In the data rows, 128 means zero.
Here are some points, each followed by its number:
[108 130 101 106 151 120 162 149 156  80 151 119 143] 0
[119 135 149 142 171 118 147  94 106 186 109 130 148] 1
[142 119 121 110 123 138 142 155 163  90 136 130 118] 2
[183 122 157 138 130 129  93 101 134 120  95  57 182] 3
[216 149 171 192 113  95 158  82  73 193 129  46 191] 4
[104 105  78 194 144 152 129 137 110 198 120 168 153] 5
[161 132 102 157 124 130 158 153 126 151 126 130 131] 6
[146 132 129 123 124 145 117 125 139 126 128 152 115] 7
[177 130  83 106 119 107  93 112 167  65 119 137 137] 8
[134 168  90 155 128 117 150 127 133 139 126 120 153] 9
[146 153 119 128 110 110 149 138 104 130 125 122 130] 10
[128 110 136  82  95 148 132 140 156  55 163 157  94] 11
[199 125 136 130  81  55 144 130  78 109 108  71 142] 12
[166 129 134 102 135 138 108 110 141 122 115 122 148] 13
[143 131 106 143 118 125 148 149 131 146 114 134 141] 14
[132 105 112 154 134 133 120 142 129 135 125 130 119] 15
[ 76  77 110 103 161 107  73 140 155  83 129 116 156] 16
[190 129 108 104  93 112 130 159 181   7 110  85 108] 17
[ 35  89  16 255 193 128  85 186  83 255 100 188 128] 18
[ 72 136  70  83 181 116 170 136 157  48 143 129 107] 19
[133 177 175  85 101 102 199 133  95  63 130 102  97] 20
[105 104  85 241 135 129 157 149 118 212 122 162 130] 21
New points follow, each followed by the numbers of its two nearest points above by angle, seen from the average point of the numbered points, nearest first.
[180 135 136 100  99 110 145 161 163  49 106 102 118] 17 2
[ 84 176 194 186 112 107 143 101  11 255 126  34  62] 1 4
[ 87 134 144 120 128 133 139 129 112 158 139 130 107] 1 7
[107 129 130 140  97 135 146 149 102 130 130 149 122] 10 20
[111 130 132 124 132 137 125 114 114 150 134 115 129] 1 7
[142 112 127 123 121 120 125 140 134 116 125 109 141] 3 17
[ 97 113 143 160 151 109 162 155 116 146  96 113 150] 1 21
[146 134 129 109 119 114 129 125 114 101 133 105 132] 20 12
[121 149 139 140 120 125 135 113 100 170 144 111 119] 1 4
[128 142 139 107 110 117 146 124 129 110 141 116 124] 20 11
[ 95 133 145 108 110 116  83 143 129 135 149  96 111] 16 11
[129 144  96 131 134 134 149 131 144 126 118 134 118] 19 9
[110 126 156 129 123 153 114 111  89 159 151 124 108] 1 7
[ 82 120 127 130 119 115 190 138 105 157 125 118 118] 1 21
[145 123 128 113 122 120 117 138 133  93 122 110 134] 17 11
[151 124 129 118 124 142 122 127 144 111 124 131 137] 13 7
[108 141 105 127 167 113 164 131 149  81 145 131 117] 19 0
